Read these off the grid that follows. Rows and columns are numbered from 1.
1) Which number is the entry in row 3 and column 1?
2) Which number is the entry at row 2, column 1?
3) Which number is the entry just right of the smallest entry?
4) Which number is the entry in the bottom-right corner?
5) Which number is the entry just left of the smallest entry?
6) Which number is the top-left entry?
7) Which number is the entry at row 1, column 2?
8) Which number is the entry in the top-right corner?
[[144 120 116 138 134 116 127 130 137 131 124 134 130 124]
 [144 131 150 121 125 142 126 127 121 126 133 125 127 129]
 [144 121 142 124 130 127 125 139 123 130 143 135 132 131]
 [144 127 118 135 125 121 127 118 135 124 114 127 128 128]
 [144 130 127 122 129 133 130 142 123 134 152 120 124 127]
 [144 125 149 121 128 136 126 135 121 129 144 128 129 130]
 [144 119 131 129 134 120 125 137 127 131 134 142 134 126]
 [144 119 118 135 135 117 127 134 134 132 127 136 130 125]
 [144 131 150 121 125 144 126 128 121 126 137 124 127 127]
 [144 119 134 127 133 122 125 138 125 131 137 141 134 129]
 [144 128 118 126 130 124 132 136 128 134 137 121 124 128]
 [144 145 123 123 124 137 132 123 125 126 124 117 123 127]
 [144 120 116 138 134 116 127 129 137 130 123 134 130 129]
 [144 122 133 131 126 124 125 120 128 125 117 139 134 125]
 [144 120 138 128 130 124 125 129 125 127 128 144 136 131]]
1) 144
2) 144
3) 127
4) 131
5) 124
6) 144
7) 120
8) 124

data =
[[126 119 116 139 144 118 127 125]
 [138 123 145 113 109 123 123 125]
 [127 147 118 132 133 128 142 154]
 [126 115 132 137 133 112 117 117]
 [113 118 124 141 131 125 119 115]
 [114 136 106 142 145 130 137 138]
 [116 145 129 123 113 139 128 129]
 [110 121 108 137 132 140 127 115]
 [122 114 116 126 130 133 119 102]
 [124 135 122 144 140 120 125 136]
 [125 130 108 140 144 128 136 138]
 [123 118 120 135 140 118 123 117]
 [119 143 123 120 116 142 134 133]
 [115 134 118 132 132 128 141 141]
 [117 117 122 134 135 121 122 112]
 [131 142 111 129 135 134 138 144]]
Report the entry directly above the smallest entry.
115
The 2nd-last entry, reading row by row: 138
The 3rd entry, reading row by row is 116
Report the second smallest entry.
106
The third-last entry, reading row by row: 134
The bottom-left entry is 131
Report the entry directly below the largest entry.
117
Report the top-left entry.
126
Report the entry just left of the smallest entry.
119
Report the top entry of the column that holds the smallest entry.
125
The last entry, reading row by row is 144
The second entry on the main diagonal -> 123
Report the fourth entry from the end, reading row by row.
135
Report the last entry of the largest entry's row.
154
Report the entry just left of the largest entry.
142
Report the minimum.
102
The fourth entry, reading row by row -> 139
The 2nd entry on the diagonal from the top-right corner -> 123
The entry just right of 143 -> 123
Report the second largest entry.
147
The first entry in the row that holds the largest entry is 127

Questions about the grid below.
1) Report the last entry, reading row by row.
2) Report the first entry, reading row by row.
3) Report the bottom entry of the column that holds the smallest entry.
4) Report the 3rd entry in reading order.
5) Report the smallest entry.
6) Report the entry in the top-right corner.
108  116  136  132  142  140  122  118  122  110  115  132  114  135
118  131  129  130  125  142  112  107  108  110  117  122  104  138
146  150  120  120  130  128  143  142  152  143  148  117  146  152
107  106  144  140  139  136  119  109  119  138  111  133  125  112
144  124  151  135  119  118  138  141  146  147  141  147  146  137
139  143  118  116  131  120  121  121  130  132  141  110  113  116
143  126  145  113  123  121  142  119  141  130  123  135  141  142
1) 142
2) 108
3) 141
4) 136
5) 104
6) 135

Questions about the row below.
1) Give the entry just left of 139.
2) Give the entry just right of 117.
array([117, 115, 131, 131, 129, 119, 150, 120, 139, 124, 125, 119, 132])
1) 120
2) 115

a = [141 129 133 118 100]
Report the entry just right of 118.
100
Report the median of all entries.
129
The entry just right of 129 -> 133

[[142 123 143 143 129 152]
 [106 119 116 120 137 120]
 [126 131 102 138 124 109]]
Indices start at 1.
The entry directly below the largest entry -> 120
Give the entry at row 1, column 1.
142
The entry just right of the smallest entry -> 138
The entry in row 3 and column 1 -> 126
Give the entry in the top-right corner.
152
Give the entry directly below 129.
137
The entry in the bottom-right corner is 109

Read these off the grid that follows. Indices start at 1.
1) Read off the entry in row 2 and column 2.
2) Read off the bottom-left entry.
3) Read off the bottom entry of the column that holds the largest entry.
4) Read off the entry in row 3 and column 2.
5) Read off the entry in the top-left corner.
6) Read off the entry at row 1, column 2.
7) Read off the entry directly below 134.
8) Read off the top-right entry.
[[126 125 108 125 130 128 132 119 128 130 116 121 122 126]
 [131 130 132 130 129 140 129 127 131 132 110 119 134 126]
 [128 125 128 126 127 131 124 129 124 129 117 126 136 136]
 [127 132 135 131 126 128 131 120 127 126 126 125  99 123]
 [129 125 125 128 125 137 130 128 130 125 124 131 136 133]
 [130 127 120 133 128 127 126 141 126 122 126 132 126 130]
 [124 127 127 126 128 128 125 133 122 122 114 131 137 127]
 [123 121 131 132 127 129 126 125 126 121 131 131 117 131]]
1) 130
2) 123
3) 125
4) 125
5) 126
6) 125
7) 136
8) 126

145	129	134	127	129	145	122	125	118	132	139	132	141	134
132	127	137	128	127	132	114	123	119	137	143	137	152	123
142	132	133	128	132	142	124	119	117	130	140	130	140	138
141	126	134	125	126	141	119	131	117	137	144	135	149	127
131	127	139	129	127	131	114	119	120	135	141	138	151	123
126	132	134	130	132	126	118	114	117	135	147	132	152	129
134	135	130	129	135	134	124	116	114	132	147	127	146	137
126	132	135	130	132	126	117	114	117	135	147	133	152	128
142	131	133	128	131	142	124	120	117	130	140	130	140	137
144	126	135	126	126	144	120	127	119	133	139	135	143	131
Rows and columns are numbered from 1.
The entry at row 3, column 1 is 142
Read off the entry in the bottom-right corner.
131
The entry in the top-right corner is 134
The entry in row 1 and column 2 -> 129
The entry in row 3 and column 2: 132
Read off the entry in row 1 and column 3.
134
The entry in row 2 and column 1 -> 132
The entry in row 1 and column 1 is 145
Read off the entry directly above 149.
140
The entry in the bottom-left corner is 144
Read off the entry in row 2 and column 2.
127

B =
[[137 122 125 130 131 136 136 129 127 139 124 121 136 123 126 131]
 [120 122 123 146 146 122 150 128 132 128 128 141 145 131 127 120]]
Find the smallest entry in the last column.
A: 120
Find the smallest entry in the first row.
A: 121
Find the largest entry in the first row.
A: 139
The first entry, reading row by row is 137
The largest entry in the last row is 150
Find the bottom-left entry.
A: 120
Find the third-last entry, reading row by row.
A: 131
The fourth entry in reading order: 130
Find the second entry on the diagonal from the top-right corner.
A: 127

Read these off the matrix that follows. Counting starts at 1.
1) Give the entry directly above the smallest entry.
2) Give the top entry of the column that holds the largest entry.
3) Give the bottom-left entry.
4) Give the entry in the top-left corner.
5) Give the entry in row 1 and column 2.
6) Give the entry at row 2, column 2.
7) Give the bottom-right entry.
8) Give the entry at row 3, column 1.
[[121 145 124 113 118 125 114 138 143 124 154]
 [136 142 129 119 129 121 116 128 134 131 132]
 [138 142 136 120 120 125 118 123 139 136 130]
 [133 132 141 131 122 129 123 122 139 128 122]
 [130 126 129 130 131 126 129 127 126 124 125]
 [131 116 121 135 141 128 139 125 108 131 114]
 [124 125 126 129 126 132 130 130 131 127 131]
 [125 113 125 139 137 131 139 125 115 131 113]
 [119 132 119 118 122 128 125 138 131 123 149]
 [130 129 143 134 117 137 123 121 147 133 122]
 [133 130 129 127 127 131 128 123 131 140 123]
 [118 129 122 124 123 130 127 137 130 120 142]]
1) 126
2) 154
3) 118
4) 121
5) 145
6) 142
7) 142
8) 138

Questions about the row below.
1) Find the entry just left of 105.
2) Find the 1st entry from the left.
3) Find the 3rd smallest entry.
[125 148 105 136]
1) 148
2) 125
3) 136

Questions about the array below.
1) Give the largest entry.
2) Give the entry just right of the largest entry.
3) Give the entry just right of 105.
((129, 102, 127, 127, 131, 124, 133, 100), (107, 129, 130, 117, 105, 111, 113, 132), (124, 107, 131, 127, 131, 134, 132, 115))
1) 134
2) 132
3) 111
